One turn moves every row onto another: examples first, then more rows asked:
musa: [ 0.47 -1.28  0.84 -0.16 -1.93  2.92 -0.95 -0.42 -1.31  1.55  0.33 -2.56
  2.02 -1.14  0.01]
mam: [-1.44 -0.85  2.48 -0.97 -2.81  0.73 -1.14 -2.08 -1.40 -0.50 -0.42 -1.93
  1.31 -0.54  0.26]
sab: [ 0.37 -0.01  0.43  0.25 -1.24  1.52 -0.48 -0.36 -1.45  1.83  0.21 -2.52
  1.33 -1.34 -0.56]
fil: [-0.59 -0.64  2.79 -1.05 -2.86  2.33 -1.14 -1.81 -1.11  0.39 -1.09  0.41
  0.89  0.53  1.36]
dun: [-1.87 -0.27  1.89 -0.38 -3.29  1.21 -0.66 -2.36 -0.51  0.24 -0.75 -0.70
  1.53 -1.86  1.37]
tuge: [-0.01  0.02  1.32 -0.65 -1.11  1.05 -1.71 -2.81  0.20 -0.46 -0.94  0.65
 -0.13 -0.57  1.56]
Vir: [ 0.43 -1.26  1.71 -1.56 -1.84  0.65 -2.20 -3.18  0.47 -0.33 -0.65  0.38
 -0.01 -0.75  0.96]
lodaz: [-1.46 -0.83  1.69  0.49 -3.38  2.08 -1.10 -2.38 -0.27 -0.42 -0.50 -1.33
  1.25 -0.64  0.57]
pafi: [-0.48 -0.35  1.13 -2.35 -2.11  0.03 -1.02 -2.95 -0.05  0.55 -0.74  0.20
 -0.53 -1.04  1.53]
gagu: [-0.79  0.37  2.64 -1.38 -2.01  0.93 -1.46  0.04  0.24  1.34  0.52 -0.49
  0.68  1.20 -0.07]
sal: [ 1.21 -1.17  1.77 -1.45 -1.83  1.73 -0.82 -2.76  1.35  1.90 -0.55  0.78
  1.09 -1.26  1.23]
Dapo: [-1.27 -1.78  1.73 -0.03 -1.95  1.30 -0.35 -1.38 -0.95  2.74  1.12 -1.92
  1.53 -1.71  0.83]
kefol: [-1.86  0.00  1.28  0.04 -2.87  0.67 -0.49 -2.10 -1.34  0.21 -0.90 -1.68
  1.15 -0.42  0.73]
vuma: [-2.49 -1.17  0.97 -1.50 -0.85  1.39 -0.91  0.05  0.05  1.48  0.65 -0.28
  1.08  0.31 -0.19]
Kelud: [-0.50 -1.13 -0.02 -0.82 -0.24  0.98 -0.92  0.00  0.32  0.89 -1.43  0.02
  2.50 -1.94  1.10]
Gavek: [ 1.68 -1.32 -0.11 -2.00 -0.52  0.73 -1.83 -2.06 -0.14  2.29  0.09 -0.35
  1.19 -0.49  0.91]
nenip: [-0.85  0.00  3.04 -1.19 -2.25  0.38 -1.19  0.25  0.39  1.67  0.56  0.14
  0.53  0.39  0.47]
Fugor: [-2.39 -1.12  0.31 -2.04 -1.30  1.91 -1.56 -0.41 -0.13  1.41  0.31 -0.10
  1.66 -0.14 -0.45]
Zinis: [ 0.61 -0.44  1.89 -2.44 -2.07  1.72 -1.13 -2.32 -0.23 -0.02 -0.75  0.02
 -0.58 -1.02  1.91]
nimar: [ 0.88 -0.17  2.89 -0.12 -1.11  0.28 -0.93  0.03  1.18  1.30 -0.95 -0.25
  1.03 -1.36  1.57]
Laz: [ 1.11  0.41  0.54 -1.92 -1.41  0.95 -1.67 -1.29  0.43 -0.63 -1.59  0.10
  0.23 -0.21  0.25]
benas: [ 0.43 -1.11  1.18 -2.40 -2.41  1.38 -1.22 -2.80  0.49  0.20 -1.74  0.46
 -0.09 -1.09  0.92]
kos: [-0.05 -0.36  0.86 -2.31 -1.19  0.86 -1.24 -2.76  1.01 -0.26 -0.02  0.27
 -0.15 -1.44  0.72]
buk: [-2.14 -1.00  0.34 -1.71 -0.58  1.46 -1.07 -0.14 -0.07  0.93  1.10 -0.12
  1.50 -0.60 -0.56]
biz: [ 0.63 -1.30  0.41 -1.27 -0.52  1.67 -1.81 -1.32 -0.79  3.35 -1.66 -1.14
  0.41 -0.44  0.39]
maf: [-1.26 -0.88  0.21 -1.14  0.22  1.23 -0.66  0.03  0.69  1.53 -1.20 -0.26
  2.08 -1.73  0.52]
fik: [-0.80 -0.09  1.98 -0.74 -2.86  0.63 -0.28 -1.28  0.18 -1.16  1.15 -0.65
  1.21 -1.51  0.51]
daro: [ 0.02 -0.86  1.26  0.29 -2.35  1.43 -0.90 -0.24 -1.97  2.37 -0.46 -2.43
  1.61 -0.70  0.31]
kar: [ 0.27 -1.58  0.95 -1.20 -2.32  1.62 -0.79 -0.41 -0.99  2.41  0.45 -2.72
  1.79 -1.49 -0.54]
Zevif: [-0.71 -0.55  1.87 -0.32 -3.34  1.11 -0.31 -1.94 -0.87 -0.69 -0.82 -1.20
  2.05 -0.07  0.90]
nozev: [ 1.90 -0.87  0.21 -1.63 -0.24  1.17 -1.57 -0.71 -0.39  1.80  0.23 -1.31
  0.03 -0.28 -0.28]
gusug: [ 1.76 -0.41  0.29 -2.15 -0.64  0.91 -1.00 -1.39 -0.15  2.29  0.42 -0.65
 -0.34 -1.90  0.26]
vedop: [-0.89 -1.47  0.52 -0.82 -0.27  0.93 -0.72 -0.38  0.72  1.65 -1.17  0.04
  1.90 -2.68  1.20]
nedor: [ 2.19 -0.87 -0.18 -0.79 -0.75  2.13 -1.08 -1.66  0.18  2.29  0.07 -0.41
  0.19 -1.52  0.58]
metuk: [ 1.19 -2.31  0.64 -0.77 -0.47  1.42 -0.53 -1.18  0.82  1.26  0.18 -1.16
  1.77 -1.95 -1.10]
Pebuk: [-0.07 -1.37  0.37  0.47 -1.62  1.21 -1.22 -1.41 -1.14  1.74  0.43 -2.28
  2.14 -1.06 -1.09]
ras: [ 0.38 -1.15  1.52  0.51 -1.21  1.86 -0.49 -0.91 -1.55  1.44  1.27 -2.12
  1.98 -0.72 -0.38]
tapin: [ 0.42  0.28  2.39 -0.81 -1.26  0.29 -0.94  0.16  1.18  1.63 -1.40  0.18
  1.54 -1.65  1.17]
fiz: [ 1.51 -1.71  0.86 -1.61 -0.28  2.06 -1.31 -1.86 -0.27  2.40  0.12 -0.43
 -0.14 -1.75 -0.44]
dekig: [-0.62 -1.86  1.60 -0.47 -1.41  1.94 -1.00 -0.23 -1.80 -0.27 -0.14 -1.66
  1.70 -0.09 -0.95]
Zigub: [ 0.52 -0.12  2.73 -0.51 -1.72  0.40 -1.05 -0.28  1.13  2.13 -1.82 -0.36
  1.05 -0.82  1.57]
guz: [-1.00 -0.23  3.19 -1.39 -2.15  1.18 -1.57 -0.43  0.76  1.95  0.69 -0.55
  0.31  0.57 -0.02]
vurog: [-1.52 -0.23  2.33  0.15 -3.06  1.98 -0.74 -1.07 -0.62 -0.40 -0.41 -1.77
  0.59 -1.62  0.20]
Kulag: [ 2.20 -1.79  0.84 -2.20 -0.47  1.53 -1.94 -1.36 -0.55  1.70  0.20 -0.94
  0.76 -1.39  0.48]

gagu -> buk
biz -> Laz
fiz -> benas
Now find these:
kar -> Gavek
Pebuk -> nedor
Fugor -> Kelud
daro -> nozev
kefol -> sab
nenip -> vuma
lodaz -> musa
dekig -> metuk

